Where one turn sends some rows of the set: a few examples, then the rows asked
j_102: [-2.24  1.71 -1.61  4.23 -0.50  1.74  0.49  0.13  1.68 -1.53  0.05 -0.29
 -1.82  0.28 -0.53]
j_137: [-1.35 -0.51 -0.32  1.63  1.25 -3.00  0.36 -0.78  2.76 -0.37  4.81  1.33
 -0.03  1.77 -1.36]
j_28: [-1.79  1.97 -1.60  4.71  0.41  0.85  1.00  0.33  1.68 -0.69 -0.37  0.18
 -0.68  0.36  0.22]
j_479: [-0.51 -2.76 -0.35  1.49  3.90 -1.32 -0.86 -0.50 -1.69  0.58  1.06  0.08
  0.55  0.02  2.45]
j_243: [ 2.35 -0.04  0.75 -0.36  1.69  1.06 -2.52  2.25  1.58  1.25  0.25 -1.35
 -3.29  1.06 -3.38]
j_897: [-0.43 -0.05  1.14 -0.23  1.59 -0.67 -1.87  1.12  0.81  1.35  1.46 -1.01
 -5.28  1.28 -2.16]
j_42: [ 2.04 -0.77 -1.00  0.70  0.39  0.52 -1.28  0.68  3.77 -1.67  3.75  0.15
  1.17  1.51 -4.04]
j_18: [-1.32  0.06  1.84 -1.82  0.31  0.57 -2.35 -1.58 -1.06 -2.12  1.95  2.31
 -0.61 -2.10 -0.58]
j_879: [-0.76 -0.99 -0.59  0.51 -0.39 -0.65 -0.74 -0.51  2.85 -2.09  5.09  0.14
 -1.54  1.55 -3.36]
j_319: [-1.75 -3.36 -0.27  0.41  1.88  0.28 -1.92 -0.95 -2.01 -1.35  2.23 -1.16
 -2.56 -0.02  0.90]
j_823: [ 2.79  0.58  0.92  0.66  3.37 -0.75 -1.44  2.35  1.78  3.08 -0.37 -0.30
 -1.06  1.28 -1.75]
j_253: [ 1.55 -0.30 -0.73  1.72  2.03 -1.82  0.04  0.58  3.75  0.13  3.46  1.31
  2.64  1.75 -2.18]
j_313: [-0.69  1.70 -1.95  4.05 -0.47  2.75  0.16  0.81  2.07 -1.69 -0.61 -0.47
 -0.84  0.12 -1.22]
j_737: [ 1.40 -3.49 -0.86 -0.16  1.63  2.96 -3.00  0.27 -1.12 -2.00  1.04 -1.81
 -0.88 -0.29 -0.80]
j_960: [-1.01  0.44  1.96 -1.00  1.65 -0.89 -1.54 -1.42 -0.93 -0.78  1.40  3.18
  1.19 -2.00  0.61]
j_337: [ 2.69 -2.79 -0.87  1.01  3.69  1.26 -2.08  0.70 -0.64  0.14 -0.10 -0.70
  2.28 -0.15  0.52]
j_532: [-0.50  1.90 -1.87  4.53  0.48  1.80  0.71  0.91  2.16 -0.72 -0.91 -0.05
  0.24  0.18 -0.38]
j_194: [ 0.91  0.06  1.35 -2.04  0.57  1.94 -2.89 -0.64 -0.39 -2.21  0.96  1.96
  1.14 -2.27 -1.59]
j_862: [ 1.27  0.44  1.57 -1.21  1.74  0.45 -1.99 -0.54 -0.20 -0.78  0.42  2.94
  2.84 -2.22 -0.20]
j_567: [-0.13  0.51  1.32  0.82  3.23 -2.59 -0.76  1.20  0.89  3.16  0.84  0.07
 -3.05  1.32 -0.54]

j_879 goes to j_137
j_567 goes to j_823
And these:
j_532 goes to j_313
j_194 goes to j_18
j_479 goes to j_337

